In the data rows, the value 128 means zero.
Here are some points:
[156 108 165 112  80 129 123 127 150 126 104  50 118 104 146 143]
[126 167  80 157 161 171  89 184 132  86 151 205 130 123  84 116]
[143 119 159 164  83 104  90 108 141 160 104  40 128 135 133 131]
[128 127 115 123 135 116 155 129 108 144 132 149 111 141 134 129]
[121 102 134 111 141  90 197  93  94 177 128 140 109 158 149 134]
[138 135 142  89 115 175  99 166 151  83 136 126 145  89 128 125]
[156 175  89 128 122 194  75 241 143  80 138 152 116  89  93 143]
[187 143 156 162  45 143  46 192 161 143 104  11 112 103 117 155]
[118 151 124 143 134 151  70 138 140  97 131 144 142 120 104 113]
[133 133 149  94 115 175 101 148 151  54 133 126 147  90 133 120]
[193 154 148 140  44 176  41 227 174  92  97  35 105  66 104 158]
[ 93  55 194  39 135 116 205  17 136  85 113 124 163 109 183 102]
[124 102 162 156  94  86 105  56 142 171 105  33 143 144 148 125]
[121 137 100 158 153 116 135 119 113 173 143 152 127 163 116 129]
[145 172  83 148 152 159 110 205 117 100 148 189 111 119  87 135]
[109  54 190  24 125 116 226  54 127 112 114 123 134 108 191 123]
[124 115 137  96 125 130 154 125 125 125 131 128 127 131 141 125]
[ 98 113 145 156 138  98 102  46 144 136 124 102 158 151 131 105]
[134 132 114 120 133 128 152 163 114 136 126 153 104 131 121 138]
[110 116 136 161 137 101 109  73 129 148 123 105 145 152 127 118]
[109 102 134 147 142  85 152  59 121 151 123 122 138 152 143 120]
[147 196  52 191 147 152  81 238 103 153 158 180 102 149  71 149]
[175 171 100 184  94 162  54 221 141 129 132  96 113 124  82 151]
Then 12 other points, each followed by its number:
[ 97 112 126 126 160 111 132  71 135 121 129 150 148 134 139 107] 0
[127 113 153 169 101  95  97  68 142 161 111  66 146 146 136 116] 1
[113 103 154 112 126 115 141  77 131 124 123 112 147 131 143 120] 2
[142 141 122 166 105  99 117 128 118 159 113  83 112 137 122 142] 3
[128 114 151 148 109  99 129  94 132 152 117  77 130 143 135 128] 4
[121 120 122 122 149 100 193 109  95 166 127 140 117 152 141 137] 5
[159 138 139 146  85 110 125 159 124 159 107  70  97 127 127 156] 6
[104 109 142 157 138  84 142  55 122 162 121  99 141 160 142 116] 7
[109 100 127  90 150  81 221  82  88 183 115 149 109 154 156 144] 8
[107  60 192  13 123 130 208  51 136  85 124 129 148 102 195 111] 9
[118 126 124 134 142 135 124 121 132 110 135 152 132 137 120 117] 10
[ 79  69 166  28 163  92 240  25  98 130 123 170 138 137 185 115] 11
Which two of these numbered points are nearest to each point below, looking only along the 4 directions in which the first points spread most? Their numbers follow each, nearest first.
[145 174  87 232 119 110  42 155 129 161 126  99 122 161  76 133] > 3 6
[129 118 130 109 138 122 167 118 117 143 123 137 119 130 137 131] > 5 10
[121 135 114 136 150 149 127 132 131 122 149 161 140 136 119 115] > 10 0
[127  96 155 134 106  86 159  87 129 176 112  69 124 144 153 131] > 4 7
[111  67 187  36 113 141 176  58 145  93 119 107 157  99 187 105] > 9 2
[119 140 102 123 155 145 128 151 125 103 141 184 129 134 111 124] > 10 0
[112 118 122  83 154 113 201 117  97 131 140 175 113 136 144 134] > 5 8
[121  92 133  96 148  87 219  85  93 186 120 134 111 155 155 136] > 8 5
[196 153 154 130  39 178  37 236 171 100 114  25 111  74 116 159] > 6 3
[134 186  73 141 152 192  80 229 135  76 150 209 128  96  83 130] > 10 3
[137  96 173 111  91 106 142  92 131 149 112  58 125 131 154 134] > 4 2
[ 99 129 101 154 174  99 161  91 100 157 141 188 126 170 122 121] > 5 0
[146 148 113 212 101  99  81 130 136 180 120  72 116 152 104 135] > 3 6
[128 115 142 137 109 114 118 101 136 139 110  92 138 123 136 127] > 4 2
[187 168 128 237  47 125   2 186 161 156 100   0 107 119  89 151] > 6 3
[109 116 126 115 151 116 165  85 115 123 137 165 138 143 139 120] > 0 10
[136 111 148 145  92  95 120  94 133 142 106  71 125 127 141 136] > 4 1
[162 136 158 171  62 116  51 145 157 145  91   5 120 114 122 150] > 6 3
[117 108 134 170 125  72 139  70 115 180 113  95 122 165 132 127] > 7 4
[130 120 137 155 120  92 137 102 115 171 122  85 123 157 136 132] > 4 3
[138 113 152 139  94 117 109 121 140 145 115  60 116 128 137 134] > 4 3
